(in the rows, 128 means zero)
Rows swapped in pairs by one turn or mirror: which row each one swaps with:
fudi: [125 151 126 134 133 149 154 151  86 112 153 118 129 122 132 146 156]
gufas: [131 146 117 120 130 155 159 147  79 113 139 111 132 115 137 140 152]
fiki: [148 130  82 141 102 112 109 129 133  97  99 155 136 112 129 121 140]
ziz: [138 109 129 154 133 115  96  76 112 125 115 142 110 117 118 120  92]
vanul: [156 143 133 117 103 101 132 110 125 162 100 158 137 154 143 125 140]
zun: [131  82 122 150 130  94 110  79 119 129 115 128 106 126 118 124 129]
logu: [148 120 137 117 101 106 124 101 125 152  92 164 135 157 131 115 122]
pur: [130  89 117 144 137 119  92  99 137 117  96 137 136  91 141 135 132]
pebod: [162  90  94 132 135 133 129 122 131 105 140  93 116 136 106 129  99]
Nilan: [159 121  81 144 102 103 117 138 129  97  98 142 138 120 133 119 138]
Leg: [147 138 124 111 117  92 111 108 136 158 110 161 134 163 136 125 120]
vor: [159 136  86 150  99 113 116 137 123 103  90 145 134 116 128 123 134]
Nit: [132 139 116  98 103 132 140  82 106 119 112 127 105  96 119 142 138]
duse: [117  97 135  92 150 145 118 124 147 100 129 144 147 118 120 107 122]
gavur: [ 99 123 114 140 157 138 138 131  97  98 163 104 138 117 129 130 111]
tam: [149 130 168 162 157 123 120 128 130 125 125 147 115 155 104 134 140]
delot: [142 130  85 143  91 116 119 137 140 103 103 142 144 110 140 117 151]
porep: [123 158 126 127 136 146 162 141  81 115 145 119 133 120 140 133 152]
Fuf: [122 141 127 180 138 101 135 141 159 119 141 112 139 125 116 128 106]
leli: [123 122 160 143 142 150 137 114 101 168 107 123 126 108 121 153 115]
Larun: [108 106 101 117 158 124 133  81 132 129 134 115 132 117 133 138 156]
Kasoz: [134 151 115 133 128 153 156 145  93 105 155 119 142 115 138 144 156]
Vaf: [114 140 131  98 156 135 105 110 129 148 123 141 110 116 133  90 141]
fab: [120 137 139  92 131 126 141 136 120 135 158 103 120 137 127  92  93]
guset: [102 133 152 148 103 126 125 112 146 129 128 156 164 136 145 104 131]
velev: [121  93 158 131 140 133 132 129 106 136 151 116 160 114 126 155  93]
Kodu: [132 119  97 174 142  99 106 102 123 123 102 149 153 128 128 147 130]
leka: [137 154 128 143 147 147 152  94 122 160 110 138 159 127 120 141 107]
Lizur: [132 113 153 100 113 132 150 145 106 120 159 110 115 157 125 108 104]
depot: [ 92 116 161 144 133 121 151 132 121 135 148 116 157 108 128 129  95]
Gozo: [128 127 137  87 128 120 135 146 117 127 170 111 118 159 131 117 102]
siseg: [147 106 144 136 140 105 107 181 149 145 136 120 130 139 122 132 132]
vago: [168 136 134 113 105  97 116 114 134 160 109 143 144 155 146 127 120]
Gosu: [123  87 142 142 114 124 119 115 122 106 163 113 112 160 134 116 157]
Vova: [159 139  79 150 103 118 117 124 129  96 109 148 136 113 134 124 144]
lerab: [145 135 140  86 119 124 136 132 110 129 162  99 114 150 142 104 106]
kot: [124 153 123 143 121 147 154 144  94 115 150 110 120 122 141 135 168]
Baz: [152 133 139 141  86 109 149 153 130 115 126 111 132 108 109 165 110]
zov: [161 114 126 121 120  87 117 112 134 169 105 140 133 160 127 132 131]
luku: [139  81 120 135 118 133 106 128 131 122 108 108 110  99 111 122  85]
Kanal: [139 121 132  91 105 123 146 149 117 113 159 103 110 145 136  98 109]
lopaz: [113 128 162 165 153 139 127 140 109 118 148 103 123 100 134 140 118]

Fuf is swapped with Larun
lerab is swapped with vago
Lizur is swapped with logu
fab is swapped with zov

Rows swapped in pairs by one turn or mirror: which row each one swaps with:
vope: [154 115 173 142 112 116 100 152 137 140 126 133 147 101 118 143]
Luro: [112 141 156 141 104 125  58 144 158 143 124 159 107 126 105 138]
vime: [ 98 132 144 129 114 146  98 103 111 110 145 165 151 160  65 127]
feza: [ 85 137 147 104 145 131 121 131 146 107 104 162 129 135 129 154]
Ruviv: [160 115 118 148 121 127 121 137 148 155 104 136 113 113 124 156]
liro: [160 102 162 113 134 117 120  90 131 155 151 123 111 122 117 158]
Nane: [112  91 164 116 122 103 130 114 132 174 124 160 128 120  98 141]
Tebo: [130 121 129 114 129  92  95  98 109 127 117 124 100 108 146 123]
mura: [ 89 139 149  97 137 134 133 123 132 103 109 164 118 141 117 160]
Boz: [110 139 140 132 124 151  98  80 128 119 132 163 135 175  65 136]
Devi: [ 90 135 151 102 138 135 132 119 149 106 109 144 141 120 115 167]
tef: [124 123 140 115 125  98  95  96 114 128 114 119 108 114 155 118]
davuk: [136 126 158 142 156 110 113  93 131 133 146 149 130  88 125 159]
Taga: [112 146 127 123 123 138  99  80 130 115 132 153 138 175  65 126]
Dok: [ 96 134 138 150  97  88 102 125 119 121 129 150  81 138  95 115]
depus: [115 135 143 129 117 158  91  93 132 107 126 162 168 160  77 130]
legat: [156 119 137 113 110  96  76 112 125 141 137 152  93 140  80 100]
kaso: [104 145 155  99 129 136 130 140 147 106 101 158 140 138 129 146]
diz: [161 144 116 121 106 128 128 116 153 116 164 152 106 133  90 161]
beluk: [115 134 131 125 112 148  98  88 124 106 139 157 157 174  74 137]
fegu: [154 134 140 164 139 137  95 142 136 145 101 130  93 115 104 126]
dalov: [139 110 162 146 101 100  86 139 100  96 138 127 122 144  81 143]
lole: [156 118 129 106 120 153  87 127 162 116 134 167 111 157  79 108]
Mizu: [146 125 128 155 103 116 130  95 172 124 137 136 149 110 117 133]
fur: [149 125 150 150 135 126  77 158 101 120 123 120 111 127  93 113]
difa: [148  79 121 164 123 128 110 106 115 109 139 130 118 153 110 111]
Fase: [173 116 159 106  98 107 113 106 134 152 148 138 100 144 102 123]
sus: [ 89 135 154  95 119 129 137 125 144 107 106 162 133 140 122 158]
Difi: [ 94 133 148 108 132 134 134 143 152 121 102 159 141 145 134 145]
pogoz: [146 126 149 138 138 104 104 100 107 130 151 137  82 125  63 150]
duf: [127 129 144  99 124  95  94 102 115 126 118 117 109 110 141 104]
sinil: [151  71 121 162 116 127 100 109 118 118 135 134 125 144 113 116]
vubiz: [143 137 120 134 128 111 112 126 112 118 105 120 138 115  53 120]
dus: [130 150 124 106 110 155 102 124 136 159 105 149  97 138 124 163]
guniv: [107 142 133 135 122 153  97  90 128 106 127 165 153 158  65 126]
radan: [141  76 121 171 122 140 120 109 116 127 134 128 118 148 109 124]

Fase is swapped with fegu
feza is swapped with beluk
Ruviv is swapped with legat
sus is swapped with guniv

Rows swapped in pairs by one turn or mirror: which row each one swaps with:
fup: [141 152 116 124 114 163 187 152  80 134 115 134 142 145 137 140 113  91
 148]
sozo: [105 140 131 162 143  94 136 124  89 137 102  88 145 117 143 139 105  94
 130]
Fegar: [ 89 144 126 127 130 117 179 125  65 120 128 108 114 122  88 145 146  60
 130]
gefez: [116 106 103 117 123 141 173 133  54 137 109 131 110 153 166 135 123  63
 116]
veb: [127  94 122  81 123 128 124 119  79 107 103 103 157 141 109 131 151 100
 137]
Subef: [138 115 121 108 138 133 132 134 106 163 151 141  80 144 116 124 163 110
 123]
Rese: [110 107 104 136 111 132 179 110 105 170 172 100 141 131  86 125 140 110
 115]
fadu: [114 150  93 124 133  86 145 142  83 138 120  77 120 156 102 136 120  95
 101]
muri: [136 123  89 127 134 140 122 113  87 173 149 129 109 133 110 116 154 126
 116]
vuve: [103  77 133 130 106 143 113 130  99 140  94 138 126 120 135 136 118 113
 121]
pomir: [133  87  93 130 137  95 134 131  82 155  83  92 134 126 144 133  95 105
 118]
vonub: [128 121 134 103 125 120 126 163 129 132 131 123 128 111  96 120 133  93
 170]
bobef: [128  80 105 137 116 169 161 127 119 130 126 138 157 125 151 128 117  77
 106]
Panod: [ 95 107 104 134 108 129 176 119 113 168 173  91 143 127  88 130 142 107
 121]
loleb: [134  89  96 124 136 101 132 114  82 152  89  83 143 134 137 117 104 114
 119]
bim: [129  75 104 115 109 169 146 141 114 127 166 132 137 135 150 137 131  79
 115]
tapog: [129 144  87 151 106 131 171 175 129 167 152 109 124 113 113 136 108  81
 121]
Vuze: [129 110 158 123 146 108 148 149 109 116 106 137  94 135 149 136 122  73
 132]
pag: [145 154 122 130 122 168 179 159  92 137 128 137 141 139 144 146 121  88
 155]
mef: [142 119 109 145 108 133 130 118  54  99 114 118 139 141  96 130 122  93
 104]
Naz: [124 133 122 108 138 111 132 177 131 143 109 108 129 119  98 129 134  89
 168]
Gagi: [127 103  93 113 110  93 190 126  59 162 164 118 109 145 133 138 119  87
 148]
botik: [147 126  87 116 141  96 162 117  74 152 171 116 129 117 125 155 126 114
 157]
Zekup: [120  71 142 136  89 109 196 149 105 161 122 106 138 146 134 117 122  85
 132]
pumo: [138 155 112 131 130 140 179  93  99 134 141 117 153 162 103 148 148  88
 120]
Tukod: [110 132  84 164 106 119 134 140 114 184 137 109 143 130  91 121 120  83
 130]
rumad: [155 111 123  80 118 150 176 141  80 117 105 128 161 147 144 132 125 102
 145]
tiz: [118 146  87 156 105 135 159 168 124 176 139 111 150 123 119 124 111  76
 122]
fov: [142 121 103 133 113 129 135 113  52  96 114 120 129 144  99 126 131  91
 101]
mabom: [139  77 111 134 111 174 157 130 111 123 139 140 152 129 143 128 123  77
 105]
Nuval: [ 94 124 100 133 118 109 104 126  97 165 138 113 159 135  81 122 144  97
 133]
vabi: [139  97 124  76 115 122 139 111  78 111 104 111 162 140 108 136 148 102
 133]
Mor: [147 127  99 111 156 120 123 109 100 156 147 122 123 100 129 165 131 118
 132]
mut: [112 124 111 138 112 137 186  86 103 154 147 109 157 139  92 124 126 114
 115]
pepum: [137 131 102 108 158 122 114 104 105 155 134 123 119  94 120 149 131 118
 135]
Sufal: [137 119 122 118 146 133 137 130  97 154 149 140  82 136 119 124 170 107
 128]
kedef: [103 111 103  82 109 108 130 170 119 126 113 114 109 124 140 131 116  69
 115]
Beke: [102  60 135 140  80 138 145 143 106 148  99 128 125 137 133 120 122  88
 128]
Rozig: [120  97  87 106 107  92 191 124  59 158 153 114 115 146 128 131 119  91
 136]
lek: [133 140  81 154 106 134 165 166 122 165 141 114 146 120 118 130  93  73
 116]
vilik: [111 116 104 116 148 144 157 146  74 143 116 108  96 137 167 147 146  65
  96]
zan: [133 106 118 132 124 116 161 137 115 102  93 128 127 117 151 137 133  47
  93]
supi: [136  83 123 126  97 147 132 116  67  97 126 140 130 125  99 121 137  99
 129]
dalok: [126 132 132 109 128 115 139 175 122 144 117 111 137 118  89 122 139  83
 170]
nolo: [122  76 129 144  97 111 197 136  94 146 104 103 146 147 137 113 123  74
 118]
zopes: [128  88 103 123 138  85 135 126  87 147  78  89 130 130 141 126  99  97
 125]
tizi: [ 97 159 113 131 127 129 179 144  65 143 154 114 108 134 102 149 140  84
 149]
Saza: [135  86 107 107 113 138 164 120 104 115 159 127 102 140 146 169 132  90
 110]
guf: [106 142 143 159 144  88 152 116  99 146 105  85 145 128 131 128 126  93
 137]
dav: [ 93 112 121  73 112  98 136 165 125 134 116 112 116 132 133 122 131  71
 126]
Gini: [102 140 117 134 128  92 169 148 120 144 135  77 111 128 112 139 168  98
 104]
fugib: [105  66 132 139  85 114 185 147  96 152 121 114 136 135 136 117 114  79
 127]

kedef is swapped with guf
Fegar is swapped with vilik
supi is swapped with muri
mut is swapped with bim
sozo is swapped with dav
Zekup is swapped with lek

